Some points, each followed by its number:
[-0.9 -1.2  1.2 -1.2 -1.1 -0.2  0.5  0.7 -0.3  1.9 -1.2 -0.5] 0
[ 1.9 -0.1 -0.9  0.8 -0.1  0.0  1.5  0.6  0.8  0.0  0.0  0.4] 1
[-0.6  0.4  0.1 -0.3 -1.0 -1.3 -0.6  0.5 -0.9  1.9  0.0  0.0] 2
[-0.2  0.5 -0.2 -0.3 -0.3  0.5  0.7 -0.4 -0.4 -0.4  0.6 -0.1] 3
[-0.5  0.3  0.1 -0.5  0.4  0.7 -0.8 -1.6  0.8 -1.1  0.9 -0.6] 4
[-1.7 -1.7  0.6  0.0 -1.0  0.5 -1.8  0.9  0.1  0.0 -0.6 -2.7] 5
[-0.2 -1.1 -0.1  0.3  0.1  1.3  0.8  1.2  0.1 -1.4 -0.3 -0.6] 6
[-1.5 -2.2  1.4 -0.6 -1.3  0.8  0.4 -0.1  1.6  1.2 -2.0 -0.8] 7
[-1.0 -1.6  0.5 -0.3 -0.5 -2.0 -1.4  0.8  0.9  2.1 -1.5 -1.6] 8
[ 1.9 -1.4 -0.2  1.0 -0.2  1.8  3.9  0.2  0.4 -0.6  0.2 -0.5] 9
[-0.5 -0.9  0.2 -1.3 -0.8  1.0  1.7  0.8  0.0 -1.0 -1.1  0.0] 10
[-0.1 -2.3 -0.1 -0.4  0.3  0.1  1.2  1.8  0.1  1.8  0.6  1.2] 11
[-1.0  1.2  1.3 -1.6 -0.2 -0.6 -0.1 -2.1  0.4  0.2 -1.6 -0.8] 12
[-0.7 -1.3  1.2 -0.7  0.0 -0.2  0.0  1.3 -0.4  1.4 -0.7 -0.4] 13
[-0.3  1.0  0.6 -0.8  0.2 -1.1 -1.2 -1.1  0.3  0.5  0.6  1.0] 14
[ 0.3  2.5  0.5  0.8  0.6 -1.2 -1.3  0.1 -0.5 -1.1  0.5  0.4] 15
[ 1.4  0.3  1.0  1.2  0.9  2.9  0.3 -0.5  1.6 -1.9 -0.9 -0.3] 16
[-0.9 -0.9  0.4 -1.1 -1.3  0.2  0.6  0.2  0.6  0.2 -1.0 -0.4] 17
[ 1.0  0.8  0.4  1.1 -0.5  0.4  0.3  0.1  0.1 -2.3  0.2  0.4] 18
[ 1.3  0.0 -0.9  1.3  1.2  0.9  0.3 -0.1  0.4 -1.8  1.1  0.7] 19
[-0.8 -1.0 -0.6  0.7  1.7 -0.6 -1.2  0.2  0.1  0.0  0.8  0.2] 20
[-0.5  0.0  0.6 -0.3 -0.7 -1.4 -0.3  0.6 -0.7  1.9 -0.1 -0.4] 21
[ 2.7 -1.3 -0.5  0.8 -0.1 -0.9  2.1  1.5  0.2  0.7 -0.6  2.3] 22
Which five points above are nearest to each new point? Their numbers follow each, smallest number first.
[-0.9 -1.5  1.5 -1.4 -1.4  0.1  0.7  0.8  0.0  2.0 -1.8 -0.3] 0 7 13 17 21
[ 0.7 -0.8  0.5 -1.3  0.2 -0.3  0.8 -1.2  1.7  0.7 -0.7 -0.2] 3 4 12 14 17
[ 0.5 -0.6 -0.5  0.0 -0.3  0.6 -0.3  0.7  0.0  0.1  0.5  0.1] 1 3 6 17 20
[ 1.1  0.3 -0.9  1.5  0.6  0.9 -0.1 -0.1  0.2 -1.6  0.5  0.5] 1 3 6 18 19
[-1.2 -1.6 -0.4  0.6  1.5  0.0 -1.0  0.4  0.5  0.0  0.4  0.0] 3 4 6 13 20
[-0.5 -0.7  0.7 -1.1  0.1 -0.1  0.4  2.1 -1.6  1.1 -0.6  0.1] 0 2 11 13 21
[ 1.0  0.9 -1.2  0.6  1.2  0.5  0.3 -0.5  0.0 -1.1  0.9  0.7] 1 3 4 18 19
[-0.7  1.9 -0.4 -1.0  0.1 -1.3 -0.7 -1.7 -1.1  1.0  0.4  0.4] 2 3 12 14 21
[ 0.8 -0.9  0.3  0.9 -1.9  1.3  1.1  2.1  0.1 -0.4 -0.3  0.0] 1 6 10 17 18
[-0.9 -0.9  0.5 -0.7 -1.3 -0.1  0.1  0.4  0.7  0.2 -0.9 -0.7] 0 7 10 13 17
[ 0.2  1.0  0.1 -0.2 -1.0  0.8  0.7 -1.0  0.4 -0.9 -0.6 -0.2] 3 4 10 17 18
[-1.6 -1.4  0.6 -0.2 -1.5  0.3 -1.6  0.5  0.2  0.3 -1.1 -2.5] 5 7 8 13 17
[ 0.4  0.9 -0.2  0.1  0.2 -0.3  0.8 -0.8 -0.4  0.0  0.3  0.5] 1 3 4 14 18
[-0.3  1.0 -0.5 -0.1  0.3  0.5 -1.3 -0.8  0.8 -1.3  0.7 -0.2] 3 4 14 15 18
[-0.9  0.1 -0.9 -0.6 -1.2  1.5  0.0  0.3 -0.8  0.2  0.0  0.4] 2 3 6 10 17
[ 1.9  0.3 -1.0  1.0  0.2  0.0  1.1  0.1  0.7 -0.3  0.4  0.4] 1 3 18 19 22
[-0.6 -0.9  0.0 -0.6 -0.8 -0.2  0.8  0.4  0.7  1.1 -0.2  0.7] 0 11 13 17 21
[-1.3 -1.1  0.3 -0.9  0.3 -0.2 -0.4  1.1  0.1  1.3 -1.0  0.8] 0 11 13 17 21
[-0.8 -0.7  0.6 -0.2 -0.4 -2.2 -1.3  0.4  0.5  1.7 -1.1 -1.4] 0 2 8 13 21
[-1.3  0.2 -0.4 -1.6  0.0 -0.6 -1.8 -1.4  0.8  0.3 -1.4 -1.0] 4 8 12 14 17
[ 2.1  0.7 -0.7  0.8  0.0  0.2  1.4 -0.3  0.6 -0.6  0.6  0.4] 1 3 9 18 19
[ 1.7  0.6 -1.4  1.8  1.4  0.5 -0.2  0.1  0.2 -1.8  1.3  0.9] 1 15 18 19 20
[ 0.8  2.4  0.0 -0.3 -0.1  0.3  0.9 -1.2 -1.2 -0.8  0.8  0.2] 3 4 14 15 18
[-0.7 -0.8 -0.5  0.8  0.6 -0.5 -0.6  0.5 -0.8  0.1  0.0 -0.3] 2 3 13 20 21
[-1.4 -1.9  0.1  0.2 -1.4  0.3 -1.6  1.0  0.1  0.0 -1.5 -3.1] 5 7 8 13 17
[-1.2 -1.2 -0.8  0.3  1.6 -0.5 -1.5  0.0  0.3  0.4  1.1  0.2] 3 4 13 14 20
[-1.4  0.4  0.8 -0.4  0.5 -0.5 -0.6 -1.7  0.5  0.5  0.2  0.4] 3 4 12 14 20
[ 0.9  0.1  0.9  0.6  0.6  2.9  0.8 -0.1  1.3 -1.8 -0.8  0.0] 6 10 16 18 19
[-0.2  0.8  0.3 -0.1 -0.1  0.9  0.7 -0.8 -0.2  1.0 -0.4  1.1] 2 3 14 17 21
[-0.7 -0.9 -1.3 -0.1  1.2  0.1 -0.4  0.2 -0.9  1.2  1.9  0.8] 2 3 11 14 20
[ 0.5  1.2 -0.5 -0.3  0.1 -2.0 -1.9 -1.3  0.4  0.8 -0.2 -0.3] 2 12 14 15 21
